In the data rows, 50 means zero.
Some points:
(92 33 31 56 70 29 33 19 33 56 66 69 48 77 58 45 28 65 25 35 54 65 19 62 65 38
 35 51 30 32 54 47 34 52 31 52 48 24 60 70 52 44 73 57 40 73 67 43 17 43 75 76
 45)
(38 66 73 12 56 70 63 51 57 39 74 88 66 52 62 37 76 52 54 21 55 48 62 54 72 34
 30 50 73 66 60 30 87 87 43 41 40 55 47 57 61 82 74 28 47 65 59 55 62 39 39 47
 11)
(41 26 69 29 65 54 60 58 36 23 63 47 36 40 58 30 54 43 46 73 63 71 38 55 27 56
 11 53 22 56 52 40 6 91 43 65 53 60 7 22 50 34 50 64 44 40 55 40 52 53 32 52
 41)
(39 61 73 54 38 76 44 29 33 88 47 55 73 28 34 30 34 41 60 41 32 51 32 53 47 20
 68 40 34 7 46 66 44 62 38 81 38 43 57 31 37 51 68 20 44 22 36 72 51 47 24 62
 49)
(10 35 27 61 32 66 39 49 51 48 19 56 50 51 47 55 57 34 26 31 29 58 31 22 77 71
 18 21 39 67 45 80 48 61 64 21 47 25 59 63 60 42 51 41 67 22 26 37 49 44 41 61
 19)
(73 40 56 53 43 53 41 38 27 38 34 25 59 31 57 23 18 52 65 45 67 36 56 32 25 30
 30 56 61 56 31 34 59 38 86 19 64 54 20 58 59 63 52 36 67 51 48 41 59 23 56 83
 63)
(47 54 40 61 31 49 89 48 33 62 25 32 38 43 91 35 79 60 66 18 44 20 46 61 42 73
 33 24 64 59 39 73 40 53 37 79 31 53 48 43 55 55 73 31 39 34 61 7 56 46 75 46
 72)
(37 44 55 50 38 44 61 42 30 56 52 71 33 45 29 29 74 38 63 48 63 61 34 36 47 30
 99 61 71 53 68 31 35 45 58 32 29 49 20 89 63 8 49 43 44 48 51 50 58 41 71 39
 44)
(41 42 46 26 45 85 70 28 54 51 53 24 32 48 73 79 57 24 35 50 57 44 66 26 64 53
 49 89 30 46 86 41 67 22 38 78 66 29 42 43 47 36 65 43 37 58 45 55 46 35 51 52
 64)
(71 76 71 71 37 36 56 31 48 31 34 65 32 39 48 38 51 63 61 75 42 95 57 18 58 76
 28 31 56 25 47 45 77 57 65 47 56 56 60 47 42 36 60 78 9 46 53 47 62 44 63 31
 50)
(53 31 58 43 97 60 39 50 22 54 58 55 39 41 54 87 52 43 45 56 50 47 22 83 32 80
 62 41 49 27 48 64 83 27 33 8 55 64 39 39 61 54 51 41 48 46 36 36 75 54 69 38
 48)
(19 49 62 50 70 38 29 46 74 74 31 39 59 42 65 27 30 47 93 54 59 58 53 59 66 30
 40 52 64 57 69 35 49 30 9 52 69 69 67 47 42 44 30 95 73 47 54 50 66 43 80 59
 25)
(64 61 30 69 91 42 53 35 65 83 34 37 48 52 23 39 75 10 22 56 28 39 65 43 58 30
 54 50 54 52 31 49 54 77 43 42 77 58 33 44 74 47 55 62 72 80 60 42 52 24 26 31
 61)
(51 59 34 21 71 42 43 65 63 37 37 35 42 69 31 41 4 59 51 42 66 49 40 30 65 64
 64 54 76 41 20 32 56 43 24 63 18 22 41 37 69 39 57 50 38 34 52 34 74 53 22 45
 53)
(67 34 48 62 23 39 66 17 80 51 50 25 96 28 44 40 68 55 51 68 80 58 46 65 80 71
 51 49 41 44 23 39 34 26 35 43 71 42 36 49 70 63 62 32 48 61 30 64 34 51 38 36
 19)
(59 69 53 35 61 69 68 80 76 32 65 19 46 37 34 44 58 17 58 31 42 43 63 56 64 54
 67 34 58 28 52 53 32 79 62 36 84 23 48 46 49 50 63 63 42 44 32 61 33 61 89 97
 58)
(79 54 45 53 45 75 74 66 28 40 39 38 66 74 45 71 60 57 40 55 51 78 62 51 4 40
 42 45 76 52 84 59 39 41 24 46 27 64 76 59 85 56 62 76 53 49 47 73 53 36 27 56
 46)
(45 58 68 38 54 40 24 62 51 50 49 55 54 25 68 71 61 58 60 54 7 36 35 57 51 83
 71 51 56 63 39 26 51 54 48 73 57 58 46 99 55 43 71 65 66 46 48 50 46 55 12 66
 70)
(46 57 85 64 65 55 79 30 60 53 24 55 46 83 62 46 46 85 71 75 38 52 53 40 66 50
 64 58 46 61 69 49 49 79 62 15 38 16 50 43 42 52 53 54 96 47 24 36 32 71 39 36
 83)
(62 22 45 46 71 44 59 71 53 74 58 71 43 19 67 56 56 79 54 61 57 37 42 17 75 32
 35 62 73 42 28 42 17 59 53 28 39 64 89 40 59 48 32 45 42 23 40 71 32 35 61 22
 65)
(64 26 48 67 49 24 69 71 67 72 98 15 52 43 33 46 30 41 27 60 54 54 61 49 68 47
 33 52 53 46 89 66 74 55 52 42 30 89 28 73 23 44 51 39 52 28 64 35 48 63 41 65
 46)
(37 37 35 8 36 44 65 54 45 23 38 29 92 53 55 45 58 53 27 66 27 27 42 62 57 13
 52 43 46 34 69 66 38 50 63 38 60 48 60 59 30 37 66 62 34 74 63 55 93 70 43 31
 53)
(80 54 40 46 58 58 36 61 62 74 38 69 62 61 34 53 74 51 51 58 45 38 29 60 43 35
 2 47 54 54 50 14 65 27 81 64 40 24 17 51 33 65 39 50 44 21 43 58 51 77 67 36
 55)
(76 34 83 21 21 36 46 89 35 66 31 54 63 53 59 42 58 30 39 25 71 63 59 63 39 63
 67 43 37 51 33 58 76 54 41 42 61 26 65 40 34 25 29 47 70 32 80 43 28 44 43 20
 56)
(53 72 24 46 26 14 74 23 63 48 48 81 30 26 55 50 60 39 41 35 42 34 67 46 19 47
 53 73 27 50 43 44 47 53 29 34 36 44 65 29 60 45 43 66 70 33 44 42 74 95 41 85
 49)
(39 59 18 38 49 49 35 65 39 48 51 49 40 82 74 25 66 28 28 97 87 46 56 45 49 68
 71 30 43 49 46 47 61 51 58 57 39 71 55 48 23 65 78 60 79 35 46 75 49 54 53 67
 58)
(42 77 54 89 70 52 47 57 58 26 45 70 52 78 70 48 60 42 56 15 88 54 61 61 51 38
 48 79 53 32 49 52 32 44 39 45 78 66 58 70 18 41 38 43 29 37 10 30 62 58 7 44
 67)
(65 62 43 66 21 71 70 89 43 68 59 50 19 73 30 66 45 74 63 50 45 42 55 80 83 63
 40 39 18 34 37 38 27 37 46 42 61 57 40 52 46 62 43 55 65 66 80 59 94 34 43 46
 37)
(36 73 36 47 76 66 85 50 25 52 28 61 65 36 51 52 28 82 19 46 27 67 83 54 45 59
 75 38 38 64 36 23 42 34 74 50 56 67 58 43 25 55 50 42 47 42 43 25 28 57 66 44
 8)
(37 85 45 29 17 49 42 41 45 63 64 48 43 61 49 81 34 39 64 78 58 12 44 47 26 47
 41 37 53 39 52 64 39 49 26 25 67 44 33 65 47 76 37 51 31 37 73 37 10 43 44 31
 31)
(87 25 47 33 55 33 17 40 36 50 49 20 34 64 49 84 45 27 93 32 52 54 74 36 60 37
 74 46 19 83 59 58 43 72 66 53 56 68 60 53 39 68 57 33 30 41 41 61 66 70 42 39
 33)
(20 48 26 55 66 51 39 61 57 55 56 43 80 58 29 50 77 74 86 37 64 55 51 30 27 70
 58 62 5 14 57 39 64 53 74 53 44 57 66 57 75 58 48 57 46 54 78 33 34 50 50 51
 59)
(36 29 68 84 52 64 59 50 50 38 54 32 48 31 57 88 64 37 36 58 68 55 36 37 31 13
 64 21 51 72 22 34 63 52 47 58 35 19 70 58 22 79 35 54 31 63 79 39 68 46 42 74
 41)
(39 34 27 53 42 47 63 34 77 32 31 59 55 48 24 73 13 62 51 43 61 63 41 67 30 65
 41 52 44 44 66 43 63 87 23 70 74 72 53 82 29 65 16 24 59 57 55 94 63 37 77 34
 75)
(46 65 52 43 34 47 43 34 42 91 45 47 62 44 45 79 37 54 34 50 94 32 58 97 63 60
 46 63 51 60 47 56 49 85 85 49 24 51 49 37 62 24 41 86 33 65 24 50 64 22 50 73
 69)
(45 40 73 59 40 23 42 64 77 56 82 54 76 82 50 51 31 31 45 41 21 53 39 36 20 68
 53 93 55 49 40 58 28 49 58 51 49 49 41 39 29 83 64 54 53 50 41 47 86 14 80 34
 47)
(31 62 65 26 56 24 49 56 49 15 64 47 20 35 44 50 69 56 44 50 34 64 82 68 49 19
 38 31 29 34 35 70 61 23 49 67 12 38 50 65 65 74 38 55 68 48 13 34 42 24 54 41
 58)
(68 42 44 69 47 52 33 57 39 17 48 67 84 60 43 47 58 50 55 68 22 10 60 45 72 49
 71 49 32 68 69 39 72 50 11 57 44 54 38 30 60 43 15 47 27 42 48 50 38 16 57 67
 54)
(43 52 52 54 26 34 20 59 65 49 34 42 37 54 54 69 65 96 21 40 57 71 26 44 57 19
 86 57 76 37 67 49 60 57 58 67 87 65 29 13 71 57 53 42 57 45 50 36 42 54 46 62
 50)
(51 27 1 37 33 67 40 27 32 53 82 55 38 40 24 37 60 54 74 60 39 79 56 85 60 61
 52 81 86 57 56 66 48 49 42 41 62 33 60 39 14 72 35 61 46 51 60 48 54 35 33 59
 70)
(16 40 63 78 37 49 21 58 31 38 53 47 45 39 16 58 42 43 33 26 44 35 86 46 53 46
 33 49 53 68 40 27 51 51 35 40 51 46 52 38 51 44 99 67 55 57 40 63 22 75 70 30
 77)
(29 87 44 67 55 16 54 75 39 52 55 38 49 54 85 56 39 31 62 62 27 89 32 60 55 48
 37 55 50 65 48 35 64 46 65 30 31 46 55 34 69 49 34 15 32 71 58 76 37 54 56 55
 63)
(58 60 71 33 35 68 30 53 57 41 40 40 37 52 34 56 70 43 53 87 42 44 57 56 38 52
 31 61 67 39 46 43 40 51 43 58 27 62 92 43 31 3 64 0 59 67 61 13 46 57 60 73
 34)
(42 36 58 41 39 53 86 66 49 72 59 76 38 68 32 24 33 64 64 66 46 51 26 23 45 40
 43 50 51 68 32 62 79 33 47 68 86 78 62 50 64 43 48 64 39 99 8 47 37 78 52 66
 44)
(40 57 79 55 81 39 42 56 78 48 39 60 20 41 37 5 48 77 32 66 52 32 51 60 33 56
 55 57 31 99 73 85 49 23 59 42 60 35 76 55 68 62 68 37 18 37 66 76 52 45 46 57
 51)
(54 43 58 53 53 59 36 50 37 51 13 61 54 44 73 52 56 55 41 42 42 55 77 27 63 60
 52 79 53 20 29 84 44 33 46 53 39 54 8 61 48 62 35 53 49 81 77 81 43 77 55 78
 43)
(58 33 53 68 37 75 53 59 59 31 32 64 41 33 64 36 20 8 51 59 47 39 29 75 72 46
 68 72 52 46 58 52 56 51 86 68 37 58 71 51 83 73 58 68 61 48 58 26 23 64 43 15
 34)
(65 57 46 14 45 56 31 36 77 60 50 49 46 48 54 38 54 27 38 16 50 55 35 35 42 71
 56 15 46 56 75 32 18 16 48 42 28 71 49 34 31 62 30 61 43 84 42 45 35 39 21 40
 76)
(41 34 34 73 45 87 31 45 89 61 82 39 30 61 97 29 34 75 50 50 28 56 74 57 11 39
 52 42 43 56 26 54 59 59 53 43 48 34 45 54 59 10 45 53 39 46 33 61 49 64 55 23
 40)
(60 48 34 61 62 39 42 64 58 53 62 98 78 25 56 79 31 42 75 65 76 52 69 34 54 50
 58 17 59 57 66 81 32 39 66 72 65 25 31 41 63 38 69 32 76 67 64 38 56 51 50 44
 54)
(36 28 66 61 55 33 58 12 31 43 65 56 41 92 39 54 47 49 42 44 49 41 68 64 51 76
 48 26 88 28 62 27 35 42 80 74 57 57 69 48 72 42 8 36 58 35 70 70 54 72 49 54
 54)
(59 82 51 46 65 64 53 29 56 24 80 43 70 56 33 62 48 56 51 37 48 62 21 46 58 42
 50 59 45 91 12 86 58 29 50 61 55 86 41 50 50 32 39 67 60 26 75 64 44 63 73 48
 67)
(61 75 41 78 61 41 47 55 10 39 63 25 42 28 50 41 54 74 54 33 62 21 26 34 40 69
 43 59 65 49 69 60 55 66 56 73 45 26 58 43 26 45 21 50 72 76 38 74 49 50 52 26
 9)
There is one direction along which these points spread out most. Take the direction at right angles to it along which they spread out most. Go by this last direction. Where along it does each point below lie, from 0 to 99? 50 is the average, and the first point above lies past it. One standard deviation of the points above along it is 16.
(39 61 73 54 38 76 44 29 33 88 47 55 73 28 34 30 34 41 60 41 32 51 32 53 47 20
 68 40 34 7 46 66 44 62 38 81 38 43 57 31 37 51 68 20 44 22 36 72 51 47 24 62
 49) -> 34
(45 40 73 59 40 23 42 64 77 56 82 54 76 82 50 51 31 31 45 41 21 53 39 36 20 68
 53 93 55 49 40 58 28 49 58 51 49 49 41 39 29 83 64 54 53 50 41 47 86 14 80 34
 47) -> 61
(41 26 69 29 65 54 60 58 36 23 63 47 36 40 58 30 54 43 46 73 63 71 38 55 27 56
 11 53 22 56 52 40 6 91 43 65 53 60 7 22 50 34 50 64 44 40 55 40 52 53 32 52
 41) -> 40
(92 33 31 56 70 29 33 19 33 56 66 69 48 77 58 45 28 65 25 35 54 65 19 62 65 38
 35 51 30 32 54 47 34 52 31 52 48 24 60 70 52 44 73 57 40 73 67 43 17 43 75 76
 45) -> 60
(64 61 30 69 91 42 53 35 65 83 34 37 48 52 23 39 75 10 22 56 28 39 65 43 58 30
 54 50 54 52 31 49 54 77 43 42 77 58 33 44 74 47 55 62 72 80 60 42 52 24 26 31
 61) -> 42
(60 48 34 61 62 39 42 64 58 53 62 98 78 25 56 79 31 42 75 65 76 52 69 34 54 50
 58 17 59 57 66 81 32 39 66 72 65 25 31 41 63 38 69 32 76 67 64 38 56 51 50 44
 54) -> 48
(40 57 79 55 81 39 42 56 78 48 39 60 20 41 37 5 48 77 32 66 52 32 51 60 33 56
 55 57 31 99 73 85 49 23 59 42 60 35 76 55 68 62 68 37 18 37 66 76 52 45 46 57
 51) -> 74
(41 42 46 26 45 85 70 28 54 51 53 24 32 48 73 79 57 24 35 50 57 44 66 26 64 53
 49 89 30 46 86 41 67 22 38 78 66 29 42 43 47 36 65 43 37 58 45 55 46 35 51 52
 64) -> 25
(59 82 51 46 65 64 53 29 56 24 80 43 70 56 33 62 48 56 51 37 48 62 21 46 58 42
 50 59 45 91 12 86 58 29 50 61 55 86 41 50 50 32 39 67 60 26 75 64 44 63 73 48
 67) -> 72
(39 34 27 53 42 47 63 34 77 32 31 59 55 48 24 73 13 62 51 43 61 63 41 67 30 65
 41 52 44 44 66 43 63 87 23 70 74 72 53 82 29 65 16 24 59 57 55 94 63 37 77 34
 75) -> 81
(36 73 36 47 76 66 85 50 25 52 28 61 65 36 51 52 28 82 19 46 27 67 83 54 45 59
 75 38 38 64 36 23 42 34 74 50 56 67 58 43 25 55 50 42 47 42 43 25 28 57 66 44
 8) -> 59
(58 33 53 68 37 75 53 59 59 31 32 64 41 33 64 36 20 8 51 59 47 39 29 75 72 46
 68 72 52 46 58 52 56 51 86 68 37 58 71 51 83 73 58 68 61 48 58 26 23 64 43 15
 34) -> 46
(10 35 27 61 32 66 39 49 51 48 19 56 50 51 47 55 57 34 26 31 29 58 31 22 77 71
 18 21 39 67 45 80 48 61 64 21 47 25 59 63 60 42 51 41 67 22 26 37 49 44 41 61
 19) -> 36
(51 59 34 21 71 42 43 65 63 37 37 35 42 69 31 41 4 59 51 42 66 49 40 30 65 64
 64 54 76 41 20 32 56 43 24 63 18 22 41 37 69 39 57 50 38 34 52 34 74 53 22 45
 53) -> 47
